In the data rows, zero lies at 4.5, halfway between 4 and 5.
Here are some points, each followed by its number:
c(4, 5, 5, 6, 5, 5, 4, 5, 5, 5, 3, 3, 5, 5, 5, 4, 4, 5, 6, 4, 3, 6, 4, 5) 0
c(4, 5, 3, 3, 2, 4, 4, 4, 2, 5, 4, 4, 5, 1, 5, 6, 6, 3, 5, 5, 3, 2, 6, 5) 1
c(6, 5, 3, 6, 4, 3, 4, 5, 4, 1, 2, 4, 4, 6, 3, 6, 8, 1, 4, 6, 7, 3, 4, 4) 2
c(5, 6, 6, 3, 2, 1, 5, 5, 5, 4, 4, 5, 2, 4, 3, 5, 5, 2, 3, 4, 6, 5, 2, 5) 3
c(4, 3, 4, 4, 6, 6, 4, 3, 5, 6, 6, 7, 3, 7, 4, 4, 5, 5, 3, 6, 4, 5, 5, 4) 4
c(6, 5, 4, 3, 6, 2, 3, 4, 7, 6, 4, 4, 4, 7, 3, 4, 6, 4, 3, 5, 4, 2, 4, 5) 5
c(6, 5, 9, 0, 3, 8, 1, 4, 7, 5, 5, 6, 5, 2, 5, 2, 4, 9, 3, 8, 0, 4, 3, 6) 6
c(6, 6, 4, 7, 7, 1, 9, 9, 0, 3, 2, 1, 0, 0, 0, 8, 8, 0, 6, 3, 8, 4, 4, 2) 7
c(4, 4, 5, 5, 4, 4, 5, 5, 3, 3, 7, 6, 3, 5, 4, 4, 3, 5, 4, 4, 7, 5, 5, 6) 8
c(3, 4, 5, 3, 3, 5, 3, 2, 8, 8, 4, 3, 7, 4, 7, 6, 6, 4, 5, 4, 3, 4, 6, 5) 9
c(3, 4, 4, 6, 5, 9, 4, 4, 5, 6, 5, 9, 3, 8, 6, 4, 4, 6, 1, 3, 3, 6, 3, 4) 10
c(3, 3, 6, 5, 4, 7, 5, 3, 4, 3, 8, 8, 6, 3, 6, 2, 1, 7, 5, 4, 7, 5, 5, 5) 11
Which five points above are nearest to each new point by angle? Their numbers follow each, nearest first.
c(3, 7, 4, 6, 6, 4, 7, 8, 4, 9, 1, 0, 1, 2, 4, 5, 7, 2, 3, 6, 3, 9, 4, 6) : 7 0 3 1 2
c(6, 5, 3, 4, 5, 3, 4, 5, 5, 6, 4, 2, 6, 4, 5, 6, 6, 4, 5, 5, 6, 4, 6, 5) : 9 5 1 2 7
c(5, 5, 4, 5, 5, 4, 6, 6, 1, 4, 3, 4, 4, 3, 2, 6, 5, 3, 4, 5, 5, 5, 5, 3) : 7 2 1 3 8
c(3, 5, 5, 4, 5, 5, 4, 4, 5, 6, 3, 3, 5, 4, 4, 4, 4, 5, 4, 2, 2, 3, 7, 2) : 9 0 1 5 6
c(5, 5, 6, 2, 3, 4, 3, 5, 6, 6, 4, 4, 3, 5, 5, 5, 5, 3, 6, 5, 2, 4, 4, 5) : 9 6 5 3 1
c(5, 4, 5, 4, 4, 4, 5, 4, 6, 4, 5, 6, 5, 5, 5, 4, 3, 5, 4, 5, 6, 5, 3, 4) : 11 8 3 10 4
c(5, 5, 3, 6, 5, 3, 5, 4, 3, 5, 3, 5, 5, 7, 4, 3, 3, 6, 4, 3, 4, 4, 5, 3) : 10 0 5 4 8
c(6, 5, 5, 5, 5, 6, 5, 3, 6, 4, 3, 8, 5, 6, 5, 2, 4, 6, 5, 5, 4, 5, 3, 5) : 10 6 11 4 0
c(5, 5, 4, 7, 5, 5, 5, 4, 3, 2, 4, 6, 5, 5, 5, 4, 4, 4, 5, 6, 7, 4, 4, 4) : 2 8 11 7 10
c(6, 6, 5, 4, 5, 3, 4, 8, 5, 4, 2, 2, 3, 4, 2, 5, 7, 2, 5, 3, 5, 5, 3, 4) : 7 2 3 5 0
c(5, 2, 3, 3, 5, 6, 2, 4, 4, 7, 7, 1, 6, 5, 6, 4, 5, 9, 5, 5, 6, 6, 7, 6) : 9 11 6 4 0
c(3, 5, 5, 4, 4, 5, 5, 4, 4, 7, 2, 4, 5, 4, 5, 5, 4, 5, 5, 3, 1, 3, 6, 2) : 9 1 0 6 10
c(4, 4, 5, 4, 5, 5, 6, 3, 5, 4, 5, 6, 5, 4, 5, 4, 4, 5, 5, 4, 5, 3, 5, 4) : 11 4 8 10 9
c(4, 4, 3, 6, 6, 7, 6, 5, 4, 4, 6, 7, 7, 2, 3, 6, 4, 4, 4, 4, 6, 5, 5, 3) : 11 7 8 10 4
